(in the rows, 128 means zero)
name the system of each run
seq 1, meb (8 x 18)
[[ 95  93 125  86 121 132 127 117  95 156 108 170 132 135 105 148 160 126]
 [ 92 103  99 116 145 116 135 128 101 156 112 154 171 147 125 106 135  98]
 [107  97 108 109 129 138 169 156 133 169 122 121 166 134 125 126 161 109]
 [144 113  96 110 154 115 149 136 150 175 132 125 162 131 166 101 152 109]
 [165 128 124 104 145 120 160 152 155 134 146 103 164 119 135  93 171 129]
 [179 123 138  80 150 120 124 129 150 138 145 129 135 105 160 107 173 140]
 [164 128 145  79 145 113 105 129 120 105 139 130 150 110 125  79 161 146]
 [146 106 158  63 121 118  97 128 112 123 123 153 127 111 113 116 174 147]]
seq 2, timez (8 x 18)
[[ 99 131 147 120 136 181 157 144 115 120 131 108 119 106 114 170 138 143]
 [104 140 133 166 133 118 104 126 139 152  93 130 103 115 154 138  92 107]
 [118 116 128 157  81 138 147 155 139 108 140  99 132 150  99 135 108 127]
 [141 134  98 142 122 124 125  93 141 161 125 126  91 138 142 166 125 164]
 [146 169 122 171 144 119 149 122 130  85 151 135 131 138 118 127 109 119]
 [132 130 156 122 134 174 146 132 134 118 148 125 100 108 142 181 133 137]
 [116 154 144 163 139 128  98 127 126 115 109 111 102 110 145 123  85 127]
 [128 125 155 151  76 134 139 152 146 107 125 117 104 130  94 153 119 129]]
seq 3, timez (8 x 18)
[[ 61 138  95 179 119  83 131 149 102 141  72 126 172 153  82  82  95  80]
 [106  65  85 119  84 149 191 142 148 190 141 131 147 170 120 180 156 123]
 [133 150  42 157 191 106 136  94 130 171 139  99 159 148 183  97 104 141]
 [181 151 141 142 145 134 208 174 184 112 164 110 161 112 136 123 172  89]
 [165  95 149  91 149 158  85 126 154 140 166 107 114 102 226 118 109 140]
 [168 167 163 128 120  98  95 156 146  86 109  80 126  94 100  62 138 154]
 [171  83 175  84  69 105  89 121 138 120 137 188  93 135 116 146 156 134]
 [108 134 112  91 145 122  74  85  54  93 127 139 138 142  95  97 121 178]]
seq 4, radoz (8 x 18)
[[ 59 143 146  82 179 170 136 129  49 114  90 141 144  95  73 143 163 140]
 [ 53  78 157 119 142 153 127 162 104 158  97 170 157 116 160 132 109  40]
 [ 81  57  79 117  88 131 120 159 128 191 122  71 176 162 149  94  97 129]
 [147 128  57 168 102  65 160 109 176 211 101 134 127 165 120 135 149 128]
 [191 135  76 131 146 120 184  91 142 107 207 154 148 171 142 143 148 141]
 [164 183 126  95 215 158 162 120 128 121 147 100 133  78 151 130 183 166]
 [154 152 191 122 180 122 118 167 144  91 126 145 147  73 171  82 134  62]
 [149  75 178  76  82 127  65 171 144 118 134  94 138 109 146  76 127 139]]
seq 5, Fozib (8 x 18)
[[148 132 175 176  74  62 109 169 179 128  79 156 113 121 111 101 117  62]
 [153  64 105  88  53 144 106 111 120 112 190 109 123 179 111 141 124 200]
 [136 209  92 147 182  90 132  71 114 154  75 143  93 110  97 145 163 173]
 [130 119 176 130 134 147 157 140 103  50 174 207 145 139 119 148 122  56]
 [ 69 101 124  89 161 206  98 132  97 157 125  65 121  94 180 144 102 175]
 [ 98 161 142 196 115  70 125 166 158 149  48 120 132 114 102  90 109  67]
 [146  49 115 115  38 140 141 142 149 126 190 132 136 188 119 155 121 137]
 [143 188  55 147 179 108 130  68 127 168 108  94 107 127 134 134 138 202]]
seq 6, koriz (8 x 18)
[[ 94 119 151 159  88 119 144 148 122 113 103 162 121 141  80 149 119  84]
 [ 82 102 104 147 118 167 127 117 110 144 142 114 117 153 152 168  77 134]
 [103 175 105 189 131 116 163 136 132 134  94 100 124 131  87 138 119 129]
 [138 121 147 171 101 144 157 145 163 114 155 145 103 137 146 177 100  88]
 [123 165 110 154 150 163 137 113 124 112 146  73 103 119 136 155  99 177]
 [146 175 169 174 111 111 141 136 154  99 101 141  83 106  93 158 132 116]
 [131 115 158 136 102 168 103 117 116  80 169 130  88 133 142 168  81 147]
 [101 168 130 147 127 133 115 108 100 115  92 108  90 115  73 156 124 180]]
seq 7, Luro (8 x 18)
[[107  91 159 145  94 124 129 167 176 194  79 137 105 108 159 154 127  74]
 [131 105  69 146  99  91 101 129 137 143 142  75 161 171 143  70  84 151]
 [156 170  86 148 141 112 196 113 158 162 116 118 121 132  94 160 184 155]
 [166 139 119 134 172 140 136  90 119  85 195 171 126 141 179 142 104 116]
 [102 142 166  90 172 183 144 164  99  91 130  95 154  80 116 115 152 134]
 [144 116 189 123 116 108  81 148 162 142  95 151  96  87 168 122 124  92]
 [138  86 121 106  65 104  98 146 129 118 141  95 152 158  99  80 121 159]
 [142 142  92 122 123  97 135  84 134 181  94 151  96 137  99 164 169 173]]
seq 8, koriz (8 x 18)
[[186 139 155 137 144 141 119 136 167  96 171 115 114 106 187 120 110 121]
 [166 155 154 101 130 138 108 131 139 101 133  84 104  91 123 115 152 185]
 [166 131 167 106 109  93  79 107 130 106 117 174  90 115 118 124 142 138]
 [117  98 137  74 113 141  93 107  77  97 148 149 133 142 104 124 133 166]
 [ 81 123 121 107 138 115 113 112  86 159  76 163 126 126  92 135 150 130]
 [ 82  92 120 134 118 124 127 142 100 128 127 159 163 153 124 113 103  79]
 [ 81 100  91 132 129 150 153 147 124 179 112  90 154 139 135 133 121 129]
 [137 145  96 179 131  93 158 137 165 158 116 121 143 141 144 114 116  92]]
seq 9, radoz (8 x 18)
[[154 119 152 146 120 104 111 124 141 110 144 179 113 136 158 129 106  82]
 [127 116 118  97 109 151 115 133 112 110 146  79 136 130 107 113 130 186]
 [124 156 138 148 141  97 124 110 132 150  79 171  99 110 116 148 142 108]
 [118  97 136 118 113 156 132 141 105  82 176 136 154 150 128 124 105 116]
 [102 133 117 116 139 139 120 126 126 176  87  97 112 103 128 142 146 163]
 [126 131 122 169 124  97 140 134 132 117 129 163 143 149 131 116 104  72]
 [138  98 119 101 105 164 139 139 135 136 158  90 128 134 134 147 139 167]
 [133 170 109 157 166  96 121 103 132 149  94 137 112 117 137 121 125 130]]
seq 10, Vas (8 x 18)
[[131 131 110 190 121 125 152 139 154 113 160 121 142 157 162 126  72  82]
 [140 136 100 137 127 168 163 137 148 129 166  55 130 131 137 146 124 178]
 [187 178 145 166 142 112 127 118 172 105 140 123  88 107 155 135 121 136]
 [154 129 167 106 121 165 117 135 114  52 182 118 120 121 121 132 121 157]
 [132 143 159 114 122 137  77 107 121 129  98 120  69  96 127 151 127 178]
 [119 133 168 146  90 106  92 130 107  74 116 162 108 138  81 125 103 116]
 [ 84  97 113 118  88 149 116 108  93 140 117 140 103 153  94 174 120 162]
 [ 89 163 103 188 134 104 129 105 111 138  83 144 112 140 103 145  99 115]]
seq 11, Fozib (8 x 18)
[[159 185 113 158 138 103 193 139 165 140 104 110 128 119  83 138 179 137]
 [174 105 143 123 133 134 124 106 141 100 191 183 114 144 181 151 113 102]
 [126 165 138 111 171 164 113 135 110 101 129  56 131  88 131 103 127 184]
 [132 130 190 144 105 102 114 155 161 137  81 168  98  96 127 138 137  76]
 [122  77 121 106  74 135  81 122 100 100 162 110 132 165 118 112  92 171]
 [110 169 102 138 137 107 143 106 122 171  69 125 100 116  78 155 168 165]
 [128 116 133 150 125 120 142 113 111  90 162 203 137 163 124 146 105  75]
 [ 91 122 108 104 164 196 144 131 100 136 146  71 139 111 147 148 123 171]]
seq 12, Vas (8 x 18)
[[177 143 145 143 144  98 120 135 173 132 133 143 124 109 177 107 130  93]
 [149 103 134  78 125 149 126 149 116  94 173 100 161 129 129  97 142 153]
 [160 138 137 101 136 100  98 113 147 164  94 133  98  99 141 125 163 156]
 [144 117 151 105 121 101 112 133 107  86 141 173 155 138 106  93 140 101]
 [102  94 117  74 131 143 119 118 103 171 109 138 131 120 123 140 163 155]
 [114 142 125 142 148  82 120 129 123 145  86 162 143 123 126  96 130  87]
 [105  79 119 101 112 145 159 154 122 145 143 133 170 147 123 127 145 104]
 [125 131  84 129 162 107 126 116 140 190 105 116 141 124 167 110 132 128]]
seq 13, meb (8 x 18)
[[ 62 145 115 114 185 159 172 140  87 159  88 125 159 103 102 138 163 112]
 [ 99  89 150 123 143 133 134 175 150 173 103 141 157 107 183 110 124  50]
 [128  89  94 112 105 129 133 167 154 163 140  52 172 141 150  80 122 145]
 [199 138 104 129 110  72 148 122 190 172 122 127 117 136 132 119 179 145]
 [200 136 125 100 153 123 149 112 132  72 201 151 152 137 139 107 158 134]
 [141 157 153  67 187 155 122 112  99 114 124 126 118  77 124 130 181 173]
 [121 119 190  91 141 112  72 144 107 107  96 167 132  91 133  87 136  93]
 [100  57 141  70  74 139  85 146 100 133 126 114 149 141 105 106 128 154]]
seq 14, fedi (8 x 18)
[[118 129 110 181 124  87 117 104 115 104 139 199 134 171 135 122  77  66]
 [ 77 123 106 132 131 196 193 152 117 139 138  75 139 129 102 176 136 153]
 [130 166 112 190 151  83 113 108 161 175  82 143  98 116 170 131  98  96]
 [128 123 142 160 106 164 170 175 141  67 184  85 155 141 124 125  94 107]
 [135 145 129 141 120 136 105 115 160 172  97  87  63  99 156 168 121 181]
 [158 171 155 175 123  95 116 131 131  47 146 145 123 134 107 101  95 104]
 [111 107 170 110  96 193 135 142 127 120 138 114  83 108 117 199 132 161]
 [104 170 130 164 147  97  75  95  97 115  80 150  98 120 119 117  90 131]]
seq 15, Luro (8 x 18)
[[159 167  88 169 149 107 177 142 201 192 108  70 131 113 154 122 150 132]
 [217 156 104 147 153 112 150 107 167  92 200 119 135 143 173 108 126 136]
 [170 160 152  75 180 172 155 127 118  85 167 104 129  85 128 132 181 175]
 [161 141 204  90 152 121  76 123 125  86 124 177  95  78 147 117 146 116]
 [124  74 181  66  70 128  81 159 106  99 128 134 140 126  93 100 142 139]
 [107  98 115 100  90  87  82 102 115 187  65 156 101 137  98 134 149 160]
 [110 108  81 147  94  82 136 102 102 132 126 186 148 193  82 129 122 108]
 [ 73 107  78 124 157 161 182 112  96 170 132 144 152 152 130 170 137 117]]
seq 16, fedi (8 x 18)
[[169 125 146 147  94  78  53 107 158 130 115 138  80 128 156 109  88 138]
 [144 134 145 116  96 145 140 135 104  49 171 116 130 144  64 129 137 167]
 [125 135 145 111 136 129 105  85 118 155  97 183  68 109 127 190 152 151]
 [ 85 141 141 141 155 135 129 131  72  77 129 161 157 134 105 110 103  86]
 [ 68  96 136 124 105 156 147 159 130 184  81 114 122 116 115 167 139 115]
 [108 126  82 179 115  83 108 114 131 146 111 129 140 167 135  98  78 109]
 [139 129 103 154  96 142 193 147 156 127 154  95 137 152 100 158 142 141]
 [156 152 105 157 158 124 126  89 150 148 138 135  90 125 180 158 107 142]]

runs to name
seq 17 (2 x 18)
[[140 133  77 161 110  69 131 127 143 142 120 115 159 166 113  80 116 125]
 [170 111 105 124 107 137 178 127 164 139 174 123 129 152 136 160 157 143]]
 => fedi
seq 18 (2 x 18)
[[118 120  73 152 156 160 175 133 145 156 165  77 157 143 178 136 103 127]
 [169 178 116 165 160 112 154 141 182 149 121  76 126 101 164 110 135 130]]
 => fedi
seq 19 (2 x 18)
[[ 74 154  96 138 167 101  98  77  93 196  42 165  95 115 115 154 131 140]
 [ 82 106 128 150 109 135 171 157  86  75 152 170 184 173  77 123 108  62]]
 => Fozib
seq 20 (2 x 18)
[[154 106 148 132 119 152 104 124 146 105 173 124 101 126 186 143  86 131]
 [133 174 144 128 143 136 114 131 116  94 113  80 113  97  97 112 134 179]]
 => fedi
seq 21 (2 x 18)
[[157 134  84 138 104 104  81  78 127 129 145 104  95 160 133 125  98 206]
 [150 181 141 166 117 100 153 108 122  80 121 176  99 137  58 157 148 129]]
 => meb
seq 22 (2 x 18)
[[142 157 107 147 126 103 171 140 181 201  74  97 112 109 110 146 179 143]
 [186 115 118 147 112  91 123 108 145  86 189 181 136 173 153 113 105  96]]
 => Fozib
seq 23 (2 x 18)
[[106 163 108 175 159  94 114 109 106 112 106 150 137 139 124 102  90 101]
 [ 99 103 135 127 103 172 184 160 133 129 138 113 139 131 102 170 142 118]]
 => Vas
seq 24 (2 x 18)
[[107  80 133 144 133 165 162 150 160 170 149 150 134 132 207 169 101  55]
 [125 130  64 152 132 125 127 140 150 159 139  28 162 145 160  78  91 167]]
 => radoz
seq 25 (2 x 18)
[[ 84 132 161 143 112  89  72 164  96  97  74 119 156 118  91  55  90  93]
 [103  50 113 110  36 124 140 144 144 188 113 140 126 170  96 168 147 131]]
 => Vas
seq 26 (2 x 18)
[[174 116 141 117 127 136  95 126 137  84 184 112 126 130 173 104  98 146]
 [151 162 161 114 132 126 116 138 146 127  95  95  98  81 111 125 162 166]]
 => Fozib
seq 27 (2 x 18)
[[145 139  99 101 191 154 150 131 117 113 175  88 175 119 168  92 139 145]
 [156 155 172 105 153 120 132 155 158 146  90 112 115  67 131 115 181 129]]
 => meb
seq 28 (2 x 18)
[[152 124 155 151  52 119 135 146 134  57 160 128 115 157  60 137 117 140]
 [ 99 117 121 112 118 172 103  91 102 153 119 117  72 125 129 196 121 196]]
 => Luro
seq 29 (2 x 18)
[[ 91 106  44 121 135  89 132  94 114 226  80 132 147 161 121 123 146 147]
 [132 151  92 165 161  88 205 140 142 141 124 167 182 149 111 110 159  55]]
 => Vas
